Rotation paths and how fast each direction turns (degrees each step)
Each turn is a multiple of 5 degrees from 10 to 175, or 0.
path 1
[-30  42  17 -13   9  -1  -1  11  18 -30 -16  -9  -6 -13  16  14  -7   5
  21  -4  14  37   3  28  -1  30  -3  -6  -3  23]
[-10  15  29   5   7   0   7 -23  -2 -10  -4 -16 -21 -30  17 -23  -5  -6
   2 -28  12  31  11   5  13  57  -6  10  -6   8]
[-31  44  26 -18   0  -3  -8  -5  17  -5  -1 -26 -14 -12  10  20 -13   1
  17 -25  26  28  -8  18   0  18   4 -10 -22  24]
[-23  31  19   1  16  -6  14  -3   4 -31 -17  -5 -15 -28  21 -23  -3  -2
  14   0  12  32  10  12   9  52   1   2   8   8]
[-12  20  29  -7  -3   8 -11 -17  13   0   3 -26 -13 -17   8  11  -7  -2
   7 -43  15  36   3  19   2  39 -10   6 -22  21]
[-35  49  25  -9  14 -15  12  -3   4 -23  -9 -16 -17 -23  19 -11 -18  -1
  14   1  28  17  -4   4  10  27  13 -11  -7  16]
[-14  20  16  -1   2   9  -3  -8  16 -12 -14 -12 -12 -17   8   0  11  -2
  16 -26   3  48   9  31  -1  54 -15   6  -2  11]
[-20  28  38  -8   6  -9  -1 -12   0 -12   6 -25 -15 -29  22  -5 -30  -3
   2 -25  29  16   4  -5   8  29   7   0 -21  23]
[-32  46  12  -8   7   0   6  -7  18 -14 -17 -15 -15  -8   7   0  12   2
  23  -4  12  39 -10  30  11  36  -5 -11  -1  10]
[-11  14  26  -2   7  -6   0  -2  -1 -20  -5 -13 -15 -35  20  -7 -21  -5
   3 -33  17  31  22   6 -12  51  -1  14 -10  18]
[-28  39  35  -8   1   5  -3 -21  19  -6   3 -28 -11 -10  12  -1  -2   1
  17 -11  22  26 -16  15  26  24  -1 -17 -17  19]
[-25  39   6  -8  16 -14  12   5  -2 -23 -24  -2 -22 -26  11   1  -9   0
   7 -16  15  36  13  16  -9  46  -1  11   1  11]
[-13  12  41   3  -5  11  -9 -17  20  -4   9 -33  -7 -22  20 -14  -6  -7
  20 -28  14  31   1  13   6  43  -1  -7 -17  15]
[-31  50  20 -17  15 -13   7  -5   0 -25 -13  -9 -17 -17  10  14 -18   9
   0  -9  25  28  -2  15  18  24  -4   1  -9  25]
[-19  22  17   5   2   0   5 -10  14  -3 -10 -20 -19 -24  13 -23   7 -13
  24 -24   9  37   6  17 -10  57   3  -2  -3   0]
[-18  27  40 -13   4   2  -9  -3  10 -26   3 -19  -3 -21  21  15 -27   7
   4 -22  23  27   7  12  10  24  -6   0 -19  33]
[-30  44  13  -2  12  -9  17 -21   4  -6 -15 -15 -27 -18   6 -18   7  -3
  11  -8  16  31  -9  13  19  45   1  -4  -1   3]
[-16  20  23  -8  -1   2 -10   8  16 -16  -5 -19  -7 -23  17  11 -15  -4
  18 -34  15  36  16  20 -24  41  -1   5 -14  20]
[-23  33  39  -4  10  -1   7 -23   5 -20   0 -19 -12 -22  20 -19 -10   4
   5  -3  21  22  -7   5  37  34  -2  -8  -8  18]
Directions:
[  0   3  -3  -7   3  -4  -2  10  -5  -8  -4   6   1  -1   0  16 -11   4
  -7  -5   3   1   7   1  -8  -5  -3   8  -3   8] | 170
path 2
[-12   0 -38   5   7  12 -32   3   3 -27 -24  16   0 -27  -5  26  -9  21
   3   0  14   0 -37   9  -3   7 -12 -24  23  11]
[-24  -5 -28   8  12  32 -15  -3 -19 -20   0  -2   6   6   7  20   0  14
  28 -31  -9  -2 -23  16  17   1   8 -34  23  26]
[-30  10  -7 -20  -2  10 -22  -6 -11 -24 -32  17   4 -18  11  38  -3   1
  23 -12 -11  11 -32  23  -7  14 -12 -11   6  24]
[-16   0 -33   8  -2  19 -42  16  -7 -27  -3   2 -12 -15   0  20 -13  31
  17  -9  16  -9 -30  18  -3  10  -4 -13  27  13]
[-15   4 -33  -6  18  17 -12  -7 -21 -25  -9   5   7   1  10  32   2  -4
  19 -11  -9   3 -31   4  18  -3  -3 -44  20  30]
[-30  -1 -15   0  -2  20 -15  -8  -6 -27 -31  18  11 -24   4  23  -3  20
  16 -26  -7   7 -29  37  -7  20  -2 -11  13  10]
[-25   7 -23  -4   2  24 -45  14  -8 -15   0  -8 -18  -4   4  29  -9  13
  35 -15   9   4 -28   8  -2  -4 -10 -12  19  28]
[-15   0 -30 -10   8   3 -17  -4 -20 -32 -22  17  10  -7  11  32  -8   7
   6   4  -5 -15 -35   9  14  18   3 -36  23  24]
[-17   7 -28  13   1  30 -20  -7 -10 -29  -6   7   5 -19   0  19   4  20
  23 -30  -4  18 -24  42   2   2 -11 -21  12   9]
[-35   0 -16  -9  11  19 -27  11  -7 -10 -26  -1  -5  -5   6  33 -10   3
  27 -21   3   5 -36 -10 -12   5  -5 -15  21  34]
[-23  -3 -22 -10  -3   7 -33  -1 -12 -37  -7  17  -2  -7  11  25 -10  22
  17   3  -5 -19 -30  30  21  15   7 -25  17  11]
[ -4  17 -38   8   4  31 -22 -10 -19 -16 -11   3   6 -20  -2  29   2   6
  14 -17   5  18 -25  22  -3  -2 -21 -27  17  29]
[-35 -10 -18  -1  12  12 -10  18 -12 -30 -24   5   2  -2   9  26  -6  15
  22 -33  -8   2 -38   3 -11  18   7 -18  24  16]
[-30   3 -16 -13   2  18 -44 -10   5 -25 -10  16  -9 -14   5  28  -6  13
  31   1  -3  -2 -29  25  22  -6  -9 -22   7  14]
[ -8  11 -35   7  -2  26 -23  -3 -30 -12 -18   2  12 -13   3  30  -9  13
   6 -11   9  -8 -23  15  -8  19  -5 -21  28  38]
[-23  -2 -23  -5  11   6 -11  17 -16 -46  -5   7  -6  -2  11  27   4   9
  27 -27 -14  16 -37  21   1   7  -4 -25  15   6]
[-32  -3 -22  -3  10  25 -36 -13  14 -12 -31  17   2 -24  -3  25  -9  14
  20  -7   6   1 -32   8   7  -1  -9 -23  14  19]
[-20   5 -21   0  -6  27 -26   2 -34 -18  -2  -5   4   4  13  27 -10  18
  25 -17  -2 -16 -19  24   5  18  10 -16  24  34]
[-11  13 -26 -13   6   0 -19   6 -15 -40 -17  15  -5 -17   8  38   2   0
  16  -6  -6  20 -39  20  -5   6 -20 -24  11  14]
Directions:
[  0   3  -3  -1   2 -12  -6   3   4   8   0   8  -4   6   2  -1  -1   1
  -9  -7   3  12  15   1   7   4   7   0   0   4] | 0
[-16  -7  11  -1   3   8   2  -5  10   8  -8   1   2   1   0  -3   0   0
   9 -12  -5   3   1  -1   0  -3   4   4  -5   0] | 100
